Each path below is one point turned by a fixed rotation once a step. After each direction that follows a path, write how fast that rotation turns it, in deg/step (0 if it stays still).
Each turn is a multiple of 5 degrees from 10 to 175, or 0.
Rotation 1:
[ 29  -6   0  19  37 -23  16   9 -29  10  18 -27  -6  13 -22 -11  -5 -41
  23  39  16  22  -6  -9  41 -32 -24  23  10  -4 -24 -44   2 -24  11]
[ 12   7   6  35   3 -38   5   0 -11   8  13 -30 -14 -12  -7 -30   8 -19
 -19  43  24  31 -11 -46  39 -51  -6 -11  -6  -1 -27 -23 -29   3  -5]
[ 20 -12  -4   7   2 -53  28  -7  -8  27  -4 -54  -4   0   8  -3   8  -1
   4  60   7  22  -6 -11  58 -14 -14  36   1  -8 -17  -8  -5 -20   0]
[  2 -16   7  23  32 -39  27   3  -3   0 -10  -9  -3   6   0 -42  11 -55
  -9  25  20  22 -22 -19  52 -22   3  41   3  -9 -30 -25 -11  -6 -15]
[ 26   0  -4  26  25 -25  15  31   6  27  12 -26 -12  -4 -16   3 -24 -35
  11  47  21  38 -25 -19  52 -38 -24   2   0 -13  -7 -20  -4 -11   2]
[  8  -3  15  27  17 -44   2 -18 -31  12   6 -22   7 -12 -14 -20  -5 -23
  -1  50   7  14  24 -37  43 -46 -11  18  12   5 -30 -21 -20 -22  -2]
[ 32  -2 -18  17   5 -41  25   0 -22   4   6 -57 -12  12   3 -15  27 -20
  -9  37  19  23 -27 -24  47  -6 -13  18 -13 -13 -31 -30 -11  -4   5]
[-12 -15  15  23  22 -45  39  16  20  24  -8 -24 -16 -10   1 -34  10 -21
  -7  44  21  30  -7 -16  51 -37  -5  29   5   1   0 -12 -19  -7 -19]
[ 32 -11  -3  12  26 -40  -6  -4  -5   9  -1 -12  -4   4   2  -8 -27 -46
  20  53   9  27 -24  -9  53 -27 -15  29   4 -16 -25 -26   7 -20   8]
[ 16   9  12  34  20 -17  33   4 -25  18  20 -27   8  -4 -26 -18  -4 -34
 -18  22  23  27  -6 -39  48 -46  -7  10   8   2 -40 -20 -18  -6  -3]
Directions:
[  7   2   7  -2  -2   6 -10 -10   3   0  12   7  -3  -2   5  -4 -15   6
   5   6   1   7  -3   1  -4 -19   1  -9   1   3  -5  -2   3   1   7] | 95
Rotation 2:
[ 16 -21 -17  -5  48  21 -16 -22 -19 -36   7  16  21 -31  21  19 -15 -49
  12  17  14   5 -21  30  -3  19   7   5   9  -7  19 -42  13  31 -14]
[ 10  -6 -26 -11  29  12 -22  -3 -12 -32 -30  14  -2 -50  31   1 -28 -32
  10  -5  17   6 -13  26   9   5   0  -2  17 -14  31 -58 -11  36 -16]
[  4   3 -17  -7  53  11 -20  15  -7 -14 -31 -17  12 -38  11 -24 -48 -36
   3 -22  21   6 -32  29  11   5 -17  -5  12   4  25 -24 -25  28 -11]
[ 22 -12 -23   4  50  -5 -19  11 -12 -19 -12 -27  45 -14   8  -9 -32 -38
  17 -21  20   9 -16  51   2  34   1   3  18   2  20  -2 -23  18 -14]
[ 13 -21 -45   4  36   2 -26   4 -13 -30 -46   3  35  -4  17  -5   7 -47
  33 -16   8   9   3  40   3  22  10  11  14 -10  26  -1 -14  12 -30]
[  1 -19 -31   6  54  23 -17   2  -8 -21 -38  36  16  -6   9 -16  -4 -54
  34 -11  -2  -3 -23  12  15   7 -10  16  20   3  30  -2  15  24 -32]
[ 10 -20 -19   9  53  22 -15  -1 -24 -13   7  18  16 -35  14   5 -16 -49
  12   4   2  -3 -30  10   8  30 -16  26  29  -4  18  -8  20  50 -24]
[  4 -14 -28  -5  49  23 -20 -16 -29 -22  -9  -6   8 -43  22  21 -13 -52
  -9   7  21   5  -8  28  -5   9  -1  20   9 -30  16 -34  -2  39 -15]
[ 15   3 -22 -11  56   8 -18 -13  -7 -31 -29   6   9 -19  15  -7 -36 -40
   2  -5  29   2 -14  37  11 -11  -5  -3   9 -28  28 -54 -13  26  -7]
[ 31   1 -20  -1  41 -11 -29  13 -14 -14 -29  -8  29 -17  18 -22 -41 -27
  22 -16  18  12 -29  22  20  21 -17  -6  22  -5  21 -36 -23  40  -4]
Directions:
[  2   2  -3   8  -3   6   8  -7   4   1   4   6   3 -21  -2  -1   0  -2
  -7  14  -2  -1   4   2  -6 -12  -4  -4   3  -2  -5  -6  11   8   0] | 55
[  3  14  -5   5   2  -8   4  11   1   6  -2 -14   1   3  -5  -6  -3   3
  -6   2  10  -4   0  14   5 -10   1   0   4 -13  -3  -2  -7   0   1] | 60
[ -4  -3  -4   2  -7   0   6  10  10  -4  -4  -4   4 -15   0  -6  -3   2
   5  -7  -1   1   2  11  -5   3   6  -9   2  16   3   8  -5 -10  -6] | 45
Rotation 3:
[ 15   9  19 -32   9 -11  15  26   9 -21  29 -10  21 -26  -4  -1 -38  28
  19  -8  -5   9  48 -19  -7  22  14  -7  38  27 -27   9  -7  13 -27]
[ 11   3  17 -29  13 -13  22  23 -12 -11   5 -13  10 -26   6  -6 -38  34
  27   2   7   1  15  -3  -9  36  18 -20  52  28 -31  12   1  24 -30]
[  2   0  14 -22 -10   3  37   3   5 -26  10 -15  23 -24  -1   1 -44  38
  25  -7  -1   4  37  -3  -1  31  19  -9  38  37 -31  10   3  10 -18]
[ 17   0  11 -34  -4  -9  19  11  -5 -20   1 -10  23 -13  14   4 -29  29
  37   0  26  -5  34  -2   8  28  27 -15  44  26 -41 -10   9  22 -15]
[ 12   0  -6 -17  -4   0  24   1  13 -13   6 -12   5 -25   3  11 -33  32
  40 -10   6   5  31 -10   4  41  32 -32  25  37 -50   5   9   7 -11]
[ 13  -7   8 -37  -3   1  15   6  21  -9  -5 -12  12  -6  12  16 -28  49
  24 -11  20  -3  15 -15   3  19  40  -7  30  37 -49   1  12  24 -15]
[ 22   0   4 -32   4   3   1  18  27 -12  26 -11   3 -17  -1  21 -26  26
  28  -8  10   1  41 -32   5  21  32 -21  25  38 -40   8   3  17 -13]
[ 17   2   7 -37  18 -17   5  26  20   3   6  -9   1 -17   5   9 -30  46
  19 -10   6   4  12 -22 -12  24  29 -14  30  31 -46  11   0  21 -28]
[  8  -3  20 -33   8  10  15  21  19 -15  26 -16   7 -22 -11   8 -34  39
  11  -6  -3   0  25 -22  -3  17  25 -11  38  46 -24  26  -3  25 -25]
[ 16   8  22 -41  13 -20  11  30   3 -15  19  -7  24 -20   6  -2 -36  34
  17  -4   6   6  37 -17  -8  21  17   1  43  22 -31   2  -5  20 -32]
Directions:
[ -6  -6   9  -5 -12  12   5  -6   6  -9   0  -3  10   6  -2   3  -1   7
 -10  -2   2  -5   3  -1   5 -12   2  16   1   7   6   2   0   2   2] | 120
Rotation 4:
[  0 -40 -61 -18   8 -24 -14 -28  10  13 -18   8  27 -27  11   0  -9 -25
  -6  12  35  21  24  -5  18  -4 -28 -16  33   2   9 -10  -2 -15  31]
[  1 -30 -64 -13   8 -17 -20 -26   6  14 -19  12  22 -28  21  10 -20 -20
  -5  12  27  17  33   4  13  -5 -30 -13  42   6  13  -2 -17  -8  25]
[ -3 -23 -65  -6  13 -21 -17 -26   2  14 -19   5  24 -12  24  10 -34 -13
  -5  10  17  10  41   2   3  -1 -29 -12  40  20  12  -1 -31  -4  16]
[ -8 -24 -67  -8  22 -35 -12 -25   2   8 -12   1  29   8  16   6 -37 -15
  -6  11  20   6  41  -6   1  -2 -22 -12  27  33   6 -13 -29  -9  13]
[ -7 -29 -68 -15  26 -46  -9 -28   5   6  -8  -1  31   9   8   0 -24 -19
  -3  10  29   8  33  -4   7 -13 -14 -11  17  24  -4 -22 -15 -12  16]
[ -4 -31 -70 -18  28 -44 -13 -34   8   5 -10   5  29  -7   6   2 -14 -18
   2  12  29   8  27   9  18 -20 -11  -7  13   5  -6 -26  -7 -12  23]
[ -1 -24 -71 -12  22 -34 -19 -35   7   5 -18  11  27 -20  14  13 -12  -9
   8   9  24  -1  29  20  24 -19 -16  -1  23 -11  -2 -24 -14  -3  21]
[ -3 -17 -69  -5  17 -24 -26 -35   6   3 -22  11  27 -14  15  20 -20   2
   7   2  14 -10  37  12  19 -10 -26  -1  30  -5   2 -24 -26   5  12]
[ -8 -18 -66  -4  15 -28 -24 -31   6   1 -22   3  35   4   7  17 -23   7
   2  -4  16 -16  41  -7  14   3 -31  -5  31   7   0 -29 -30   9   7]
[-10 -27 -63  -9  16 -34 -18 -31  11  -1 -19   1  41  11  -3  11 -16   2
  -1  -5  24 -11  37 -22  18   5 -32 -13  20  14  -6 -36 -16   1  10]
Directions:
[  1  -3   0  -2  -1   0   5   5  -3   7   3  -2  -6  -4   8  -5  -8 -14
  -6   9   3  15  -1   1  -9  -1   2  -5   5  12   6  16  -2  -8   4] | 25
[ -5  -3   2  -2   4 -10   6   2   1  -3   5  -7   5  19  -9  -6  -2  -1
  -3  -1   3  -1   0 -15  -4   4   3  -4  -9  15  -6  -7   2  -4  -4] | 65
